[162 108 143 127 129 125 192 111 114 137 161 145 177 174 117 164 165 150
 162 119 206 128 134 107 105 104 134 146 130 100 166 179 121] -> Q_634
[ 92 104 110 109 155 102 134 101 118 180 106 115 149  80 123 113 161 177
 146 214 101 127  83 163 139 138 138 105  91 120 120 148 108] -> Q_443
[110 121 124 122 124 134  83 104 145 145  81 139  64  92 128 100  94 113
  70 136  62 110 107 104 143 176 138 138  88 143  82 142 102] -> Q_526
[164 110 142 126 129 125 193 112 113 135 162 144 178 175 117 162 163 148
 162 118 208 128 133 106 104 104 134 111 131 102 167 144 120] -> Q_505
[110 119 124 118 126 133  85 101 140 151  81 139  69  95 120  99 101 118
  71 143  60 112 104 103 140 174 143 138  85 146  84 145 102] -> Q_342
[105 112 111 102 147 125 102  91 120 176  87 131 105  93  99  93 138 147
  98 188  62 126  91 117 128 163 160 132  80 150 101 146 101] -> Q_993
[112 101 153 140 149 101 166 105 128 177 144 142 158 125 127 188 167 190
 150 152 162 122 118 160 142 124 120 111 117  78 144 201 131] -> Q_336
shift -1: [145 177 174 117]
[144 176 173 116]
shift -1: [104]
[103]
loc: [190]
Q_336, 17
shift -1: [112]
[111]
present: [100  93 113  70]
no
find: [110 121 124 122 124 134  83 104 145 145  81 139  64  92 128 100  94 113
  70 136  62 110 107 104 143 176 138 138  88 143  82 142 102]
Q_526

[165 123 126 170 118 131 148  75 124 149  78] : Q_526
[125 176 112 120 161 122 112 163  86  99 144] : Q_342
[163  74 134 164  65 139 166  86 172 154 106] : Q_443
[172 105 118 150  88 121 169 100 102 152  92] : Q_432
[124 107 142 134 104 132 155 103 143 172 111] : Q_409
shift -1: [132 155]
[131 154]
loc: [99]
Q_342, 9
shift +1: [107 142]
[108 143]
present: [131 148]
yes
present: [125 176 112 120]
yes

[128 146 130 143 130 131 121 129 119 144 130 158 124 111 130 129  96 106
 142 133 122 120 123 133 125 129 126 124 128 133 127 120 122 135 123]  Q_432
[128 121 113 137 122 123 124 126 121 137 131 102 130 131 133 127 171 134
 116 133 127 137 128 129 126 120 129 140 131 132 135 121 133 139 123]  Q_17
[126 118 134 121 119 128 132 130 127 187 131  71 134 119 123 134 171 153
 118 125 129 138 129 125 130 126 137 146 134 125 122 113 133 145 125]  Q_342
[128 121 106 137 122 123 124 126 121 137 131 102 130 131 133 127 171 134
 116 133 127 137 128 129 126 120 129 140 131 132 135 121 133 139 123]  Q_634
[129 144 134 135 132 138 126 129 125 131 128 167 125 115 129 130  82 110
 147 131 125 104 126 131 128 131 125 121 126 130 128 127 122 123 128]  Q_505
[128 130 109 138 126 124 124 124 122 113 139 109 129 140 133 125 180 146
 105 130 129 141 128 128 131 123 127 135 129 132 136 125 133 138 126]  Q_993
[127 117 142 117 127 131 133 130 131 149 129 114 129 120 124 132 125 131
 132 127 129 117 127 127 126 129 132 135 129 124 118 125 128 131 130]  Q_526
[129 131 121 133 134 127 126 126 130  81 125 163 124 140 131 123 110 119
 129 130 128 124 129 130 128 129 121 116 124 129 134 142 126 114 132]  Q_336
[128 129 118 136 126 125 126 126 124 128 128 117 129 131 131 127 155 135
 116 130 127 138 127 128 132 124 128 133 129 131 132 127 130 134 127]  Q_443
[129  98 147 109 132 125 134 128 143 122 123  92 134 137 124 131 112 136
 132 122 136 149 135 124 129 133 131 138 127 119 124 128 132 120 135]  Q_409
shift +1: [129 141]
[130 142]
shift +1: [129]
[130]
shift +1: [127]
[128]
present: [102 129 131]
no
present: [138 127]
yes
find: [126 118 134 121 119 128 132 130 127 187 131  71 134 119 123 134 171 153
 118 125 129 138 129 125 130 126 137 146 134 125 122 113 133 145 125]
Q_342

[ 45 118 103 128  68 167  95] : Q_17
[ 66 127  95 115  85 148 138] : Q_526
[ 88 132 140 142 126  44 119] : Q_336
[150 137 102 108 146 151 128] : Q_634
loc: [45]
Q_17, 0
present: [ 88 132]
yes
present: [ 95 115  85]
yes
loc: [137]
Q_634, 1

[135 130 130 142  82 159 127 166 144 128  83 188 136  70 124 113 141 147
 141 123 146 160 118 173] -> Q_993
[117  78  97 142 147 122 154 128 136 128 140 137 127  62 116 143 104 118
 112 150 155 174  83 100] -> Q_443
[126  95 112 145 106 149 145 157 141 128 101 178 133  47 122 124 125 135
 127 141 158 181  94 147] -> Q_205
[122  81 103 145 128 135 151 143 140 128 120 160 131  48 118 133 113 125
 119 149 159 184  84 122] -> Q_336
[122  84 106 146 121 140 150 148 140 128 113 182 131  46 119 130 117 128
 121 147 160 184  86 130] -> Q_432
[130 111 121 144  92 155 137 163 143 128  91 185 135  55 123 118 134 141
 134 132 154 173 104 161] -> Q_17
[125  89 109 145 114 144 148 153 141 128 107 173 132  46 120 127 121 132
 124 144 159 183  89 138] -> Q_505
[133 120 126 144  87 157 133 165 143 128  86 187 136  61 123 115 137 143
 138 128 150 167 111 168] -> Q_634
[118  78  99 143 141 126 153 133 138 128 134 145 128  56 116 140 107 120
 113 150 157 179  83 108] -> Q_879
[119  79 100 144 135 132 153 138 138 128 126 152 129  52 117 137 110 122
 116 150 159 182  83 114] -> Q_409
[121  81 103 145 128 135 151 143 139 128 120 160 131  48 118 133 113 125
 119 149 159 184  84 122] -> Q_342
present: [143 139 128]
yes
present: [128 150]
yes

[159 104 103 176 116 174]  Q_17
[114 138 113 140 128 154]  Q_409
[ 88  83  45 132 162  99]  Q_443
[ 86 131 106  80 103  70]  Q_526
shift -1: [103 176]
[102 175]
loc: [113]
Q_409, 2
shift +1: [86]
[87]
loc: [140]
Q_409, 3
shift -1: [138 113 140 128]
[137 112 139 127]
present: [ 86 131 106  80]
yes
shift -1: [114]
[113]

[167 168 129 103  77 106] = Q_336
[124  86  65 146 160 132] = Q_432
[ 94 109 150 146 159 151] = Q_205
shift +1: [168]
[169]
present: [ 94 108]
no
present: [167 168]
yes
loc: [151]
Q_205, 5
loc: [132]
Q_432, 5

[185  54 145 160 187  56  94 196 124]  Q_634
[171  94 196 134 122 106 116 119 146]  Q_443
[122  56 174 143 181  86 160 188 146]  Q_526
[163 123 110  86 111 120  83 115 120]  Q_505
[193  95 133 107 145  48 109 175 104]  Q_336
[149  45 172 131 216  49 134 212 139]  Q_993
[151  72 151 148 157  82 143 189 108]  Q_205
loc: [106]
Q_443, 5
shift +1: [157  82]
[158  83]
present: [ 56 174 143 181  86]
yes

[146 136  98 129 136  76 167 132 130 148 123  81 167 102 117 124  97 147
 114 147 128 106 136 116 129 152 129 141 108 129 137 128 132 169  91 121
 102 128] = Q_879
[118 175 146 118 107 187 121  99 105 107 129 144 115 176 122 113 148 149
 169 133  78 169  98 129 138  74 128 123 109 116 129 167 120  60 159 154
 119 132] = Q_17
[143 138  99 133 132  74 172 129 125 141 123  83 156  97 114 118  89 151
 127 154 137 116 129 123 138 143 134 146 100 144 137 132 131 170  89 124
  96 119] = Q_505
[140 159 105 131 134 142 136 137 123 124 131  73 155 148 132 127 110 129
 114 113  89 110 121  92 117 137 118 101 141  95 128 136 132 129 113 119
 128 151] = Q_432
[136 153 109 123 131 148 140 133 123 122 129  82 147 151 138 134 120 126
 111 107  86 111 121 100 113 139 123  91 143  97 132 133 141 127 123 119
 135 156] = Q_409
[147 134  99 126 140  82 158 133 133 154 123  83 175 108 120 128 107 142
 102 139 120  98 142 112 121 159 124 135 116 116 137 124 133 166  95 119
 109 137] = Q_526
[133 145 114 115 130 152 141 129 123 121 138  94 139 152 142 140 130 123
 109 103  87 113 121 110 111 138 128  85 144 102 136 130 146 124 134 122
 141 159] = Q_336
[146 132 102 123 142  91 148 133 137 157 124  89 179 116 125 132 119 137
  93 131 112  93 146 109 114 163 120 129 125 105 138 121 134 159 103 118
 118 144] = Q_342
[117 183 144 121 114 191  97  94 108 107 128 155 133 183 122 103 157 147
 151 124  73 163 108 119 136  78 121 115 116 113 132 155 114  57 157 162
 130 127] = Q_443
present: [133  99 138]
no
find: [140 159 105 131 134 142 136 137 123 124 131  73 155 148 132 127 110 129
 114 113  89 110 121  92 117 137 118 101 141  95 128 136 132 129 113 119
 128 151]
Q_432
loc: [106]
Q_879, 21
shift -1: [156  97 114]
[155  96 113]
shift +1: [129]
[130]

[156 153 162  91  96 130  97 171 123 154] : Q_443
[111  62  72  95 139 111 142 107  80 105] : Q_526
[111  62  72  95 139 111 135 111  50  91] : Q_879
[110 100 111 116 101 108 110  57 143 111] : Q_205
shift -1: [156]
[155]
loc: [153]
Q_443, 1
find: [111  62  72  95 139 111 135 111  50  91]
Q_879
present: [100 111 116 101]
yes
loc: [100]
Q_205, 1
loc: [50]
Q_879, 8
loc: [142]
Q_526, 6

[156 140  63 186 192]  Q_432
[129  95 137 131 121]  Q_409
[150 125 112  99  95]  Q_443
[164  94 125  89 133]  Q_342
[114 106 107 135 141]  Q_993
[146  89 100 135  80]  Q_505
[114 122 137 105 128]  Q_336
[115  74 177 153 112]  Q_634
[ 75 119 116 120 178]  Q_205
loc: [133]
Q_342, 4
present: [154 112]
no
shift +1: [125]
[126]
present: [121 178]
no
loc: [63]
Q_432, 2
loc: [121]
Q_409, 4

[169 136  91 137 143 113] = Q_526
[169 136  91 192 143  96] = Q_432
[199 103 133  95 143 130] = Q_205
[199 103 133  95  87 126] = Q_17
present: [199 103 133  95]
yes
present: [ 90 137 143 113]
no
loc: [137]
Q_526, 3
loc: [113]
Q_526, 5
present: [103 133  95  87 126]
yes

[165 163 103 159 150] -> Q_443
[130  83 168  74  64] -> Q_409
[137  57  57  83  80] -> Q_505
[146 105 118 155  56] -> Q_432
[158 116 130 150 159] -> Q_634
[ 97 150 164 143  70] -> Q_342
[111 101 160 194 156] -> Q_993
[138 131  60 110  94] -> Q_336
[189  72 187 198 187] -> Q_17
loc: [110]
Q_336, 3
loc: [198]
Q_17, 3

[112 140 151 132  85 171 140 155 117 167 143 156] -> Q_432
[137 154 117  57 133 103 199 109 107 103 157  88] -> Q_205
[ 94 160  84 143 164 149 154 150 137 155 119 111] -> Q_342
[ 80 100  83 141 115  43 138  71  87 148 138 123] -> Q_993
[112 109 124 103 190 113  86  90 191  92  91 181] -> Q_634
[164 185 138 182 160 136  90  66 133  90 190 103] -> Q_443
shift +1: [138  71  87 148]
[139  72  88 149]
shift -1: [155 117 167 143]
[154 116 166 142]

[ 81 139 135 129] : Q_634
[112 149 187 138] : Q_409
[ 81  57 135 129] : Q_443
[ 85 149 187  80] : Q_342
loc: [139]
Q_634, 1
present: [112 149 187]
yes

[ 73 175  71  82  80 110 157 159  66 155 167 119 189 183 116  68] : Q_17
[180 156  98 123  71  82 110 135  68 115  85  65 145 117 130  93] : Q_432
[180  72  98 123  71  82 110 135  68 115  85  65 187 117 130  93] : Q_634
[178  70 186 180 194 190  76  94 187 156 184 152 182 157  92  79] : Q_443
present: [115  85  65]
yes
present: [94 76]
no
shift -1: [ 65 187]
[ 64 186]
present: [ 65 145 117]
yes

[144 121 132 125 120 159 118 203 129]  Q_432
[122 160 125 125 126 139 119 102 121]  Q_336
[116 146 127 126 127 107 126  52 119]  Q_342
[114 131 123 127 131 101 128  58 119]  Q_634
[136 171 121 127 127 134 113 213 127]  Q_409
[125 157 144 123 111 159 120  66 121]  Q_993
[141  97 124 125 116 163 120 170 129]  Q_526
[134  85 139 125 147 153 124 128 126]  Q_505
[144 106 135 126 119 145 121 181 129]  Q_17
[122 160 125 125 126 139 119 119 121]  Q_205
[135 160 120 127 128 131 115 214 127]  Q_879
[134  81 138 124 120 163 125 128 127]  Q_443
shift +1: [203]
[204]
loc: [146]
Q_342, 1
find: [141  97 124 125 116 163 120 170 129]
Q_526
shift +1: [135 160 120 127]
[136 161 121 128]

